In the data rows, 500 means zero.
Here are some numbered points:
[449 656 436 681 594 504 547 306 528 550 426 579] 0
[472 526 435 509 481 519 427 493 571 507 515 462] 1
[487 837 382 656 480 483 518 198 590 460 361 537] 2
[284 672 627 802 645 580 635 246 444 583 418 622] 3
[295 618 538 699 630 525 594 408 515 572 367 541] 4
[310 482 648 572 389 691 431 580 524 498 566 512] 5
[631 253 390 301 430 411 436 661 492 513 656 450] 6
[185 522 807 702 788 547 787 517 360 566 430 579] 7
[412 308 781 375 434 582 544 808 365 411 597 475] 8
[754 194 369 204 530 265 520 649 418 549 613 460] 9
[428 609 734 607 562 597 579 492 357 427 375 571] 10
[604 259 404 229 393 448 324 742 535 490 648 381] 11
[510 489 523 557 611 514 532 517 432 538 387 536] 12
[481 526 371 547 490 441 583 345 511 581 539 548] 13
[613 342 332 253 184 609  71 750 676 447 633 345] 14
[475 621 401 562 541 535 400 438 607 508 408 473] 15
[361 852 452 679 439 589 425 345 598 431 403 529] 16
[517 317 688 357 381 568 471 701 383 449 489 472] 17
[716 448 381 290 187 379 510 399 452 356 582 516] 18
[341 748 414 709 340 667 340 306 673 502 490 535] 19
[403 614 463 598 563 512 499 423 579 508 512 514] 20
[187 818 570 933 454 836 472 273 559 524 356 639] 21
[641 244 665 315 661 295 735 662 184 513 490 538] 22
[  0 755 882 904 754 648 846 294 489 548 558 607] 23
[615 527 384 330 255 480 333 532 559 406 525 401] 24
[528 435 439 416 507 460 428 578 541 510 570 487] 25
[376 591 521 607 526 570 484 429 544 518 554 530] 26
[733 185 603 122 335 486 364 921 338 391 356 347] 27
[397 801 708 867 801 375 999  12 226 460 261 768] 28
[433 551 581 527 379 483 583 427 482 446 605 576] 29
[676 503 632 571 360 514 635 571 500 441 432 372] 30
[682 468 407 404 502 309 630 407 417 482 506 542] 31
[267 619 598 614 523 651 415 518 596 486 472 480] 32
[674 449 577 413 532 406 641 520 305 428 289 539] 33
[549 288 565 400 546 441 554 662 375 551 559 560] 34
[210 652 631 644 473 691 454 462 612 477 552 495] 35
[493 886 764 999 547 555 943 283 507 451 394 487] 36
[595 436 375 397 505 415 430 528 544 516 569 490] 37
[ 64 933 563 857 427 878 250 350 778 447 487 524] 38
[623 478 519 485 349 510 516 524 544 457 549 403] 39
[504 409 569 472 915 354 715 634 370 552 458 585] 40
[405 444 527 455 333 681 258 655 592 481 579 444] 41
[598 466 545 417 592 366 646 510 376 494 393 515] 42
[596 242 548 341 671 334 640 661 382 533 592 488] 43
[512 699 377 690 699 360 730 175 476 593 390 620] 44
[703 141 730 258 711 263 856 731 120 508 478 549] 45
[454 301 678 445 552 525 554 699 380 509 565 512] 46
[484 322 609 406 354 669 297 733 492 481 488 460] 47
[609 108 574 214 339 607 261 937 424 504 494 398] 48
[410 590 411 504 482 542 382 465 645 489 492 448] 49
[536 591 305 487 337 610 169 501 706 478 475 412] 50
[507 800 268 710 588 437 521 153 621 562 444 582] 51
[516 563 520 533 621 365 718 371 402 502 460 553] 52
[541 600 381 605 770 259 769 231 463 621 352 568] 53
[452 365 572 398 515 542 439 701 498 491 526 430] 54
[288 409 742 558 602 687 455 819 446 485 400 478] 55
[385 512 589 625 607 520 677 370 406 584 458 593] 56
[390 510 438 486 289 774 119 606 691 475 428 391] 57
[517 525 427 505 567 502 433 489 527 509 467 499] 58
[148 999 457 999 485 792 484   0 688 564 319 692] 59
[591 258 436 329 481 313 612 494 429 569 714 530] 60
[539 527 490 468 413 526 438 517 504 455 487 481] 61
[495 549 367 472 444 525 330 505 626 484 517 458] 62
[465 412 662 449 429 535 548 575 402 449 577 535] 63
[749 509 270 272 144 570 110 548 641 413 407 365] 64
[500 620 412 577 505 532 462 378 558 516 434 514] 65
[453 444 527 564 607 418 676 473 420 556 537 564] 66
[705  71 762 240 729 240 890 788  75 500 544 558] 67
[884 247 373 156 556 191 544 721 355 474 535 460] 68
[600 435 395 439 475 488 431 501 502 525 481 494] 69
[417 463 508 452 379 593 381 563 595 481 579 432] 70
[578 517 619 541 514 564 562 530 294 465 298 562] 71
[450 529 477 530 587 453 567 446 508 529 519 512] 72
[531 503 516 463 465 421 594 398 446 461 641 568] 73
[789 560 335 476 908  69 842 328 327 558 359 613] 74
[345 470 638 527 512 563 548 547 487 513 496 499] 75
[497 409 485 422 368 557 407 535 543 503 592 467] 76
[700 280 503 295 529 352 561 630 363 496 538 495] 77
[331 620 576 680 588 562 627 337 478 536 530 597] 78
[461 570 431 540 492 502 469 421 566 508 541 493] 79
[836 513  72 383 404 314 363 324 632 564 429 460] 80
[351 484 629 640 813 333 925 349 352 601 535 609] 81
[425 656 454 702 605 500 587 292 505 562 394 583] 82
[302 903 291 763 394 768 137 202 837 496 405 480] 83
[308 971 303 854 403 651 355  63 765 524 454 553] 84
[432 651 184 462   0 849   0 577 849 443 553 383] 85
[574 574 324 500 554 435 440 410 569 531 435 485] 86
[561 414 492 412 590 459 458 610 480 536 435 469] 87
[324 652 558 687 566 584 551 376 530 521 475 566] 88
[446 622 533 588 500 535 543 401 498 484 424 528] 89
[422 645 419 600 518 528 444 397 609 505 471 483] 90
[520 493 453 494 583 468 474 522 531 517 443 474] 91
[221 627 621 627 510 685 431 508 583 476 519 479] 92
[832 490 413 425 299 434 462 619 594 414 533 306] 93
[339 629 456 544 432 586 373 433 669 478 588 468] 94
[999   0 560   0 644  35 509 999  91 554 824 253] 95
[360 695 447 633 573 534 475 387 602 522 442 495] 96
[757 473 442 438 355 442 469 613 580 445 509 372] 97
[390 679 419 610 581 546 423 417 597 509 445 454] 98
[624 589 420 537 607 370 652 339 357 532 340 547] 99
[478 725 362 644 474 566 399 302 617 513 403 535] 100
[484 262 731 314 436 520 557 790 329 431 526 464] 101
[489 553 422 491 419 562 341 508 604 488 501 451] 102
[503 307 651 460 699 381 737 593 282 563 572 561] 103
[364 501 609 563 574 562 506 530 491 513 538 523] 104
[388 578 386 502 397 543 385 396 681 500 636 464] 105
[  0 999 578 999 767 618 714  29 674 553 575 655] 106
[719 426 195 261 584 320 280 604 604 554 425 415] 107
[863 364 118 218 380 335 244 548 618 531 527 418] 108
[589 343 437 358 529 311 644 478 407 541 688 530] 109
[286 954 267 747 370 697 175 216 892 469 478 479] 110
[531 274 513 295 448 518 346 789 519 473 550 390] 111
[526 679 355 680 762 361 662 241 488 594 399 613] 112
[434 589 473 615 522 552 495 435 520 524 450 527] 113
[625 403 502 361 557 356 591 567 396 490 553 510] 114
[464 421 546 526 513 511 544 532 441 545 520 533] 115
[469 467 484 511 607 464 517 530 492 533 545 516] 116
[525 692 386 684 769 351 667 236 509 595 413 608] 117
[586 456 563 441 589 399 631 506 335 503 432 516] 118
[710 500 516 484 229 575 405 605 591 416 481 342] 119
[757 129 418 176 396 374 412 717 422 530 680 445] 120
[513 554 433 537 464 548 403 476 549 506 451 494] 121
[572 218 487 261 396 469 423 752 482 490 674 418] 122
[505 234 647 405 894 288 808 669 291 596 641 555] 123
[788   0 538   0 581 298 473 999 296 521 667 400] 124
[473 331 626 438 605 453 628 610 395 535 594 530] 125
[432 508 497 503 525 533 450 556 535 499 551 508] 126
[579 380 371 363 367 503 355 564 584 501 627 454] 127
[271 755 541 787 546 642 511 266 596 529 430 574] 128
[885 270 212 274 388 427 295 588 426 581 531 489] 129
[445 535 657 559 672 365 815 419 338 491 567 626] 130
[632 307 483 340 523 406 505 620 426 528 527 475] 131
[616 504 461 453 469 442 577 438 424 489 440 489] 132
[486 415 540 467 448 570 430 595 493 498 560 481] 133
[338 522 591 587 483 566 571 413 500 524 562 533] 134
[447 567 418 454 253 676 181 513 690 462 521 429] 135
[406 608 564 672 703 489 670 386 442 553 392 588] 136
[551 281 778 350 626 368 853 750  87 481 219 511] 137
[542 415 386 381 419 460 406 580 574 493 629 442] 138
[512 505 468 552 598 433 592 421 460 556 495 564] 139
[463 509 618 512 426 546 546 503 418 441 520 505] 140
[557 479 290 377 311 554 177 566 711 463 656 403] 141
[233   0 999 435 790 588 889 876  46 614 561 610] 142
[429 714 525 636 496 549 540 349 494 471 380 562] 143
[400 572 542 586 558 501 592 400 495 521 492 531] 144
[696 280 658 244 490 244 796 682 177 416 596 595] 145
[628 221 412 188 348 467 287 787 550 469 652 353] 146
[848 559 693 578 359 607 471 822 578 378 275 239] 147
[233 983 435 927 696 662 462 201 650 543 225 582] 148
[355 589 541 607 647 507 596 408 530 542 463 518] 149
[863 187 289 172 516 255 450 680 431 547 551 428] 150
[999 294 261 201  84 338 325 805 666 355 624 134] 151
[735 466 488 475 332 495 490 555 547 447 457 374] 152
[656 768 247 556 430 454 360 300 593 444 349 532] 153
[537 589 360 562 548 404 555 330 538 573 555 550] 154
[747 455 535 496 422 409 677 504 453 457 459 422] 155
[999 632 518 620 109 457 679 386 535 290 358 259] 156
[635 422 464 366 549 328 592 544 404 477 544 513] 157
[851 378 348 265 459 341 457 571 409 488 305 458] 158
[147 885 556 874 578 659 557 202 638 518 461 600] 159
[367 686 428 610 611 548 415 430 630 518 431 495] 160
[342 999 210 999 392 590 562   0 750 427 194 763] 161
[699  78 357  47 347 401 220 873 600 474 742 309] 162
[389 472 612 565 534 567 563 510 436 532 499 537] 163
[380 714 425 674 637 560 442 383 603 538 335 498] 164
[590 569 335 515 487 444 463 380 554 529 444 508] 165
[503 385 613 373 270 633 319 704 530 408 514 423] 166
[555 499 564 407 235 580 420 500 479 336 563 495] 167
[516 528 421 489 365 610 263 509 592 499 478 482] 168
[526 553 482 474 514 469 475 513 506 463 477 494] 169
[299 408 708 520 498 675 449 672 479 506 496 473] 170
[515 783 555 795 903 283 985  58 304 545 405 751] 171
[372 447 622 556 524 563 588 544 416 534 460 538] 172
[681 327 483 283 386 443 411 684 449 434 531 458] 173
[707 309 262 241 527 301 353 689 557 526 622 423] 174
[610 415 341 357 461 441 355 575 582 515 506 398] 175
[604 749 253 505 262 513 307 296 661 415 467 488] 176
[505 469 519 448 383 573 386 577 488 451 525 494] 177
[451 422 530 455 374 611 361 592 553 485 575 469] 178
[614 458 494 455 646 310 701 441 361 516 481 567] 179
[295 744 452 702 826 585 322 453 712 505 547 541] 180
[351 564 364 562 661 421 505 457 621 612 565 478] 181
[386 795 344 652 409 640 285 315 725 482 424 458] 182
[542 628 369 600 777 284 740 234 474 611 379 585] 183
[456 568 471 567 513 513 491 392 535 523 533 536] 184
[ 36 848 734 999 999 548 874 150 402 631 429 760] 185
[577 417 523 355 427 375 590 521 445 459 702 505] 186
[559 278 700 263 275 563 460 740 368 332 520 431] 187
[443 522 546 570 552 504 592 432 466 533 476 546] 188
[562 494 421 494 485 460 496 447 513 523 505 514] 189
[514 506 449 487 595 476 460 541 501 536 425 467] 190
[462 496 466 473 485 596 394 512 567 523 487 478] 191
[462 763 518 706 534 534 575 275 434 487 332 624] 192
[596 649 855 770 637 389 999 354 390 478 463 501] 193
[377 695 489 699 487 601 494 319 564 512 438 559] 194
[243 552 651 655 488 606 637 336 493 540 576 560] 195
[127 999 349 999 816 772 452   0 755 575  70 637] 196
[694 595 305 479 532 316 577 319 498 525 435 530] 197
[412 562 591 548 461 502 617 412 449 462 617 550] 198
[445 708 344 616 602 541 337 377 645 537 370 465] 199
[665   0 669 233 805 234 694 904 258 586 527 449] 200
[558 290 557 408 543 468 559 671 409 540 563 505] 201
[434 353 655 522 720 399 764 555 326 578 467 565] 202
[807 248 501 238 640 255 664 651 286 514 377 478] 203
[668 114 417  92 402 366 365 830 513 483 724 338] 204
[675 256 458 319 542 339 583 583 375 552 558 497] 205
[329 637 730 667 666 498 734 440 377 448 466 615] 206
[648 125 440 127 525 295 502 762 462 524 744 394] 207
[459 643 364 574 398 561 362 333 652 519 507 503] 208
[773 198 367 253 527 321 493 659 379 553 509 465] 209
[488 541 460 555 509 486 518 421 504 528 526 535] 210
[424 408 549 493 333 705 273 659 516 490 528 470] 211
[582 225 480 287 404 512 356 715 481 526 571 417] 212
[490 503 490 565 656 402 649 386 459 570 505 579] 213
[316 612 589 646 530 631 474 467 538 510 448 523] 214
[429 510 473 521 703 355 693 407 488 566 540 523] 215
[680 190 615 148 214 507 424 765 349 322 642 386] 216
[499 137 659 290 726 280 802 763 268 550 714 522] 217
[782   0 495   0 847 206 618 963 258 603 583 383] 218
[540 313 647 310 424 460 593 587 383 446 612 500] 219
[721 428 338 441 725 220 720 391 405 615 458 569] 220
[654 586 305 631 935 213 913 161 472 634 360 671] 221
[800  38 413 100 341 340 413 773 418 524 710 421] 222
[892  44 730 237 469 346 759 904 230 455 440 361] 223
[325 619 584 701 596 550 633 319 470 560 514 621] 224
[483 425 480 443 357 545 411 597 539 488 545 446] 225
[580 610 724 715 531 506 812 435 403 451 347 492] 226
[703 381 961 664 366 506 999 601 250 354 448 435] 227
[689 558 584 550 813 171 989 324 195 528 350 710] 228
[530 504 297 399 333 561 211 545 687 477 627 405] 229
[517 575 470 509 451 512 459 456 512 474 495 509] 230
[384 484 565 516 553 516 527 531 516 518 598 527] 231
[327 767 509 771 483 676 452 315 598 509 370 574] 232
[428 612 612 632 527 573 569 441 433 485 387 564] 233
[445 574 388 490 364 627 220 559 676 467 516 432] 234
[431 611 414 551 571 447 534 368 583 522 532 509] 235
[493 541 448 553 504 485 526 403 516 518 534 533] 236
[563 334 509 368 467 521 395 686 481 503 534 455] 237
[578 999   0 713 568 370 219  28 961 544 418 500] 238
[491 448 578 464 454 516 520 543 449 472 554 515] 239
[456 470 574 576 574 546 543 527 422 540 424 545] 240
[386 534 777 599 696 406 923 403 280 511 399 618] 241
[117 916 817 883 669 669 733 217 436 484 313 654] 242
[508 464 637 472 599 449 665 531 330 493 407 524] 243
[433 316 622 392 652 477 550 711 436 532 544 452] 244
[632 455 490 454 667 276 757 409 341 519 484 574] 245
[397 471 565 525 448 620 411 599 535 492 553 486] 246
[532 506 521 455 436 398 657 414 404 458 583 567] 247
[423 547 519 545 566 521 515 496 523 514 504 508] 248
[428 490 581 441 301 641 360 592 548 412 553 438] 249
[514 468 462 501 638 343 675 405 451 563 604 559] 250
[451 272 593 359 574 486 483 758 450 519 621 477] 251
[686 287 492 267 227 641 181 850 474 401 430 366] 252
[849 671 368 555 141 453 538 324 677 385 471 325] 253
[495 556 539 529 509 523 506 476 477 485 426 517] 254
[219 527 743 658 767 558 746 505 403 554 457 587] 255
[687 578 644 622 241 694 477 593 559 370 298 341] 256
[449 494 461 504 614 442 520 461 558 530 518 484] 257
[405 811 227 597 487 526 298 265 804 490 490 436] 258
[394 519 733 557 472 589 611 502 379 413 420 544] 259
[645 303 425 293 584 425 404 751 463 515 518 417] 260
New points follow, each followed by the numbers of its five nearest points above by angle, smallest number first.
[646 112 422  88 386 368 359 831 507 490 731 347] 6 11 122 162 204
[500 486 543 594 653 529 525 522 420 573 319 553] 7 12 71 136 240
[645 184 442 251 844 171 699 721 340 610 617 512] 43 114 200 217 218
[580 557 677 657 565 427 828 427 430 483 511 505] 36 130 193 226 241
[468 374 571 460 541 494 575 547 445 539 593 530] 46 103 125 142 217
[708 420 218 334 627 226 508 476 560 545 596 515] 37 107 150 174 189
[389 433 459 392 387 580 272 653 662 463 639 389] 14 41 70 178 225
[577 392 433 398 452 400 546 492 482 540 597 506] 9 60 109 186 205
[428 466 553 513 444 665 321 649 532 489 450 451] 41 47 57 211 246
[520 502 456 513 525 501 464 497 505 521 483 502] 58 86 91 165 190
[202 736 425 580 315 732 157 479 827 446 617 395] 49 94 105 135 234
[491 570 372 488 464 534 324 508 620 501 532 471] 1 50 62 102 234
[677 268 559 209 381 506 405 780 403 416 442 378] 27 48 173 216 237
[605 530 626 572 559 523 567 533 276 435 236 588] 10 12 33 71 254
[461 348 592 423 444 553 461 620 475 507 604 485] 8 17 54 133 251
[487 481 510 508 521 500 527 494 478 516 489 512] 56 66 81 202 240
[461 175 697 354 573 515 566 734 323 534 559 455] 46 101 201 244 251
[538 485 566 416 231 582 433 508 459 357 554 525] 61 166 167 177 249
[759 770 243 561 556 319 570 145 438 487 259 593] 51 99 153 165 197
[406 447 812 539 544 580 698 580 284 418 375 562] 10 163 172 243 259
[552 414 591 424 504 446 575 568 383 468 563 535] 22 45 67 145 219
[472 510 454 511 547 479 473 490 543 527 531 501] 79 180 181 235 257
[444 387 598 532 659 423 704 478 406 555 605 573] 66 81 103 123 202
[313 633 647 802 964 462 778 383 353 596 370 633] 56 136 149 185 188
[390  70 706 289 326 635 389 847 461 506 694 443] 17 48 54 133 251
[532 482 322 416 668 279 599 424 536 572 550 468] 74 215 220 250 257
[268 435 716 546 488 699 413 727 503 468 539 478] 5 55 75 170 246
[407 587 591 411 154 709 282 563 519 347 482 433] 61 135 167 177 249
[260 493 561 505 959 260 838 421 478 599 687 535] 66 72 81 215 250
[395 541 748 456 352 604 549 497 451 379 515 539] 29 63 140 239 259
[343 565 545 570 677 514 545 504 532 528 489 503] 4 149 185 248 255
[516 603 510 555 449 564 445 460 495 464 365 513] 16 89 143 232 254
[563 432 488 401 398 522 408 579 501 461 479 451] 14 27 146 173 252
[519 619 352 567 558 401 538 285 563 560 554 560] 51 154 210 235 236
[785 514 301 380 615 174 660 350 417 501 503 545] 31 74 197 220 245
[490 416 452 405 311 579 321 585 567 487 647 471] 14 70 76 178 225
[542 467 514 423 329 592 354 610 493 416 521 468] 61 166 177 249 252
[418 265 739 438 572 544 591 738 343 511 575 513] 8 46 125 142 244
[516 373 638 365 435 463 608 597 395 454 530 482] 63 101 145 219 239
[494 419 566 400 343 571 379 625 521 438 528 439] 47 166 177 225 249
[873 227 394 136 545 208 530 711 327 477 547 457] 9 68 77 150 209
[275 921 463 872 674 631 468 238 625 531 272 561] 96 113 148 164 196
[588 306 456 293 532 374 494 630 497 516 639 438] 6 9 120 204 207
[437 476 608 584 582 562 558 525 415 537 408 546] 7 163 172 240 255
[826 557 473 563 294 487 558 477 536 414 396 392] 30 93 152 156 253
[421 460 581 501 530 568 453 592 501 495 523 482] 5 54 55 170 246
[486 486 627 488 580 473 631 526 387 495 420 528] 118 137 202 241 243
[473 427 430 331 405 599 225 720 641 467 586 339] 14 41 70 141 225
[628 564 295 495 492 414 466 392 552 536 457 522] 80 86 165 189 197
[279 711 407 570 385 687 222 470 732 459 580 424] 49 83 94 110 234
[590 508 580 531 501 517 556 535 360 480 261 556] 12 33 71 137 254
[639  70 834 141 280 471 728 754 227 403 608 455] 17 101 187 219 223
[515 400 558 490 657 421 658 515 396 561 459 551] 40 66 103 123 202
[501 398 622 435 481 520 545 610 395 474 485 500] 8 17 46 63 101
[665 389 299 303 443 478 231 692 598 492 436 366] 14 64 107 108 175
[745 609 257 437 357 407 397 409 504 459 415 496] 80 153 165 176 189
[427 478 470 523 463 503 487 424 558 519 734 521] 73 79 94 105 231
[315 461 587 459 458 583 444 601 573 484 624 447] 5 70 126 170 246
[667 386 272 255 466 464 177 706 611 491 442 352] 14 107 108 174 175
[ 90 875 584 842 689 588 664 187 634 530 539 597] 78 88 106 128 159
[641 724 298 516 449 450 390 349 574 451 357 528] 86 153 165 176 238
[525 432 818 596 495 538 733 643 402 445 584 440] 8 63 140 142 227
[409 417 560 423 539 512 459 644 530 497 546 452] 8 54 111 244 251
[519 674 449 512 354 546 416 403 549 409 492 512] 19 176 182 208 230
[693 344 495 307 559 306 623 605 358 472 577 492] 68 77 114 157 205
[642 469 312 445 451 425 438 429 552 515 491 483] 69 80 108 165 189
[596 619 408 534 475 385 616 262 465 456 463 559] 44 99 154 197 236
[428 424 646 533 625 467 682 512 386 551 513 581] 66 103 130 202 241
[361 406 575 533 452 685 339 637 533 494 640 511] 5 41 178 211 246
[286 490 686 607 608 616 567 563 460 508 546 521] 7 75 104 163 255
[428 259 725 439 560 547 565 743 352 505 561 528] 8 46 101 142 244
[622 560 381 458 411 517 337 498 530 457 403 477] 50 61 64 121 168
[514 487 522 446 381 562 401 571 509 437 514 484] 61 166 177 249 252
[512 491 449 504 598 398 620 404 481 547 552 529] 139 213 215 221 250
[567 475 383 479 485 419 498 438 522 534 607 520] 37 80 109 154 189
[678 307 548 212 184 462 442 622 399 319 665 481] 122 173 187 216 222
[576 604 313 528 511 434 472 320 559 546 453 521] 51 86 153 165 238
[333 459 674 586 558 587 604 481 421 546 501 538] 7 75 163 172 255
[527 416 889 649 502 542 850 692 353 442 559 443] 142 193 226 227 259
[451 624 403 561 503 493 456 366 598 515 522 501] 79 84 90 238 258
[608 456 334 399 493 402 402 501 567 517 590 472] 37 107 108 174 175
[490 528 518 508 471 518 498 487 497 478 461 494] 16 89 143 254 256
[ 78 717 712 815 546 774 509 431 590 521 500 562] 26 32 35 92 214
[700 534 476 464 506 416 580 401 368 426 336 542] 31 33 42 99 132
[785 243 718 363 434 436 706 776 305 457 498 380] 45 67 145 201 223
[426 421 602 498 654 503 527 621 483 517 567 515] 46 125 142 244 251
[ 59 665 698 732 742 550 728 370 563 507 643 573] 23 78 144 149 248
[806 343 101 210 552 261 270 636 602 574 498 427] 37 107 108 174 175
[641 432 748 584 436 486 819 535 369 420 487 466] 30 155 193 226 227
[495 535 412 477 539 457 486 488 539 529 468 471] 58 86 91 165 190
[482 599 395 632 523 476 546 290 490 580 547 587] 13 154 184 210 236
[443 464 645 579 622 576 588 560 412 535 370 572] 7 12 172 240 255
[501 379 585 465 607 442 626 566 395 534 530 532] 67 103 123 125 217
[446 507 681 583 442 581 594 516 354 453 417 565] 10 71 140 172 259
[507 694 466 646 587 426 633 260 459 513 417 604] 44 82 112 117 171
[688 345 220 226 418 302 403 506 599 537 695 396] 37 108 138 174 175
[461 371 583 476 565 533 514 642 430 518 549 492] 46 142 201 244 251
[459 349 399 277 322 613 142 812 673 443 629 300] 14 41 146 178 225
[631 355 607 369 502 364 683 567 300 451 591 565] 22 45 67 114 145
[555 561 493 492 392 537 409 514 488 452 390 530] 61 64 168 230 256
[488 409 551 456 425 595 400 617 492 488 500 473] 47 133 166 178 211
[388 155 789 387 698 428 774 739 270 575 709 583] 46 103 125 142 217
[419 587 528 600 671 477 612 440 480 558 364 526] 4 136 149 185 188
[425 171 704 285 547 517 495 873 391 512 609 417] 46 54 101 244 251
[298 426 748 549 650 668 398 826 453 490 432 480] 54 55 75 104 170
[474 413 542 437 447 581 406 636 504 492 474 447] 47 48 54 133 166
[397 707 656 714 543 607 592 358 431 473 308 618] 89 143 233 242 254
[415 571 486 531 425 653 311 563 607 480 416 443] 57 102 135 191 234
[397 559 464 525 369 712 206 556 629 495 454 425] 57 135 168 191 234
[314 634 512 589 439 645 335 479 677 470 593 486] 32 35 38 92 94
[340 655 510 619 481 630 410 450 610 481 465 485] 19 32 35 38 232
[560 551 469 480 507 454 516 527 463 446 473 495] 31 33 132 158 169
[510 603 512 548 463 555 462 452 478 478 387 519] 16 89 143 192 254
[444 651 343 599 356 580 348 301 655 530 517 511] 19 83 110 182 208
[491 435 418 464 702 392 518 549 492 589 561 510] 40 116 123 215 257
[721 449 262 412 667 185 691 306 479 595 552 554] 31 74 197 220 250
[606 439 363 411 500 404 439 517 530 520 568 475] 37 107 108 174 175
[504 528 427 493 424 602 294 493 595 505 497 488] 50 102 135 168 234
[751 538 189 502 586 284 545 264 463 608 459 568] 154 165 189 197 220
[337 168 835 427 743 420 824 718 235 568 710 570] 103 123 125 142 217
[906 487 665 589 418 381 867 478 375 431 396 412] 30 155 156 226 227
[ 55 959 827 960 643 722 759 176 415 476 273 661] 3 88 89 233 242
[999 332 290 258 163 356 365 742 601 401 612 214] 93 97 151 152 173
[282 465 626 546 479 696 338 611 578 478 651 503] 5 41 126 170 246
[776 373 330 383 560 390 431 569 452 558 359 495] 69 129 150 158 209
[502 514 513 566 646 495 554 496 446 543 379 547] 12 40 136 171 240
[473 680 539 664 517 534 577 330 425 483 388 590] 82 89 143 192 233
[199 460 736 620 377 789 417 612 536 507 625 524] 5 35 92 170 246
[467 572 490 629 614 491 577 426 460 539 399 545] 4 28 82 112 136
[359 460 739 708 681 632 588 560 348 560 342 604] 7 163 172 240 255
[427 326 711 239   0 841 137 908 555 268 521 345] 47 166 177 178 249
[820 443 565 493 434 370 747 515 430 441 437 409] 30 33 132 155 156
[576 528 387 517 500 460 475 418 524 558 444 534] 80 86 165 189 197
[493 622 561 565 529 555 498 451 448 471 368 529] 89 143 192 233 254
[459 659 479 676 661 490 608 298 482 571 323 589] 0 44 82 112 136
[634 472 321 445 526 342 541 350 514 548 577 562] 31 154 189 197 220
[412 635 375 520 482 549 327 446 688 498 528 448] 1 49 94 110 258
[154 901 527 847 397 854 290 338 734 474 322 495] 16 19 21 38 232
[664   0 694 153 719 267 717 999 178 568 532 450] 34 43 200 201 218
[270 417 681 530 692 489 576 624 490 518 651 519] 75 104 142 231 255
[293 273 886 516 787 514 804 731 233 568 488 542] 103 125 142 172 202
[478 828 253 724 587 406 577  60 627 582 444 592] 0 2 51 210 236
[482 585 570 555 481 565 496 486 466 465 361 521] 10 89 143 233 254
[303 313 611 465 208 767 288 663 565 473 724 469] 41 70 178 211 246
[451 562 694 530 696 484 632 630 349 450 371 555] 7 10 240 241 243
[  0 688 756 781 804 551 773 368 537 542 633 577] 23 78 149 185 248
[532 567 486 535 556 452 579 416 465 506 418 527] 44 53 99 171 183
[774 369 214 272 377 375 304 547 588 518 519 440] 37 69 108 129 175
[445 696 294 571 480 504 381 337 682 492 484 447] 79 90 208 238 258
[398 575 514 574 614 493 538 442 544 529 470 508] 4 106 149 185 248
[756 457 488 469 309 498 488 589 548 447 423 356] 39 93 97 119 152
[492 762 298 689 594 422 593 115 591 577 454 585] 0 44 51 210 236
[753 475 542 520 457 395 699 496 465 486 459 401] 30 132 155 156 227
[562 559 588 506 418 629 388 577 454 422 251 512] 61 71 147 254 256
[423 796 674 801 726 379 914 178 308 499 378 785] 28 136 171 188 206
[632 473 418 399 319 415 511 451 478 408 522 484] 18 24 93 151 253
[664 628 361 519 486 319 675 190 453 430 457 584] 31 44 99 154 197
[599 464 406 483 616 360 598 425 461 559 488 539] 74 179 220 221 245
[552 589 317 600 520 488 489 292 565 550 486 525] 51 65 154 165 238
[492 443 515 464 532 503 479 582 497 504 475 478] 54 87 111 244 251
[493 396 563 471 545 477 559 565 438 525 551 514] 34 46 103 125 217
[423 517 555 578 540 578 500 482 479 527 466 544] 3 21 88 163 214
[583 338 467 378 704 330 585 603 421 559 585 510] 43 114 123 200 218
[740 488 496 488 344 490 511 565 538 449 444 368] 39 93 97 119 152
[534 693 267 565 499 427 429 335 635 564 419 517] 65 86 153 165 238
[545 538 356 493 413 560 298 512 599 507 458 462] 50 62 102 121 168
[637 574 441 481 577 360 621 383 422 504 337 536] 53 74 99 132 197
[510 721 372 731 705 355 723 140 491 602 383 645] 44 82 112 117 183
[808 384 414 290 466 399 437 532 391 391 456 489] 68 129 150 158 209
[841 364 331 259 455 335 449 577 423 480 300 452] 68 129 150 158 209
[654 525 480 484 552 433 544 492 392 484 342 540] 33 42 99 118 132
[551 551 397 514 519 464 494 402 535 535 429 525] 51 86 153 165 197
[592 527 396 505 463 542 366 500 520 510 378 494] 50 64 121 153 168
[409 636 456 602 412 594 392 383 616 485 506 510] 19 83 84 110 182
[403 490 597 575 736 407 710 478 396 569 519 594] 66 81 130 202 241
[477 420 547 527 627 395 714 420 394 586 579 576] 66 81 130 213 250
[700 689 479 654 232 523 584 330 618 393 506 405] 39 156 176 230 253
[569 375 463 386 530 475 411 647 492 513 515 460] 111 162 212 237 260
[573 257 518 322 571 433 488 733 434 526 586 455] 124 131 201 207 218
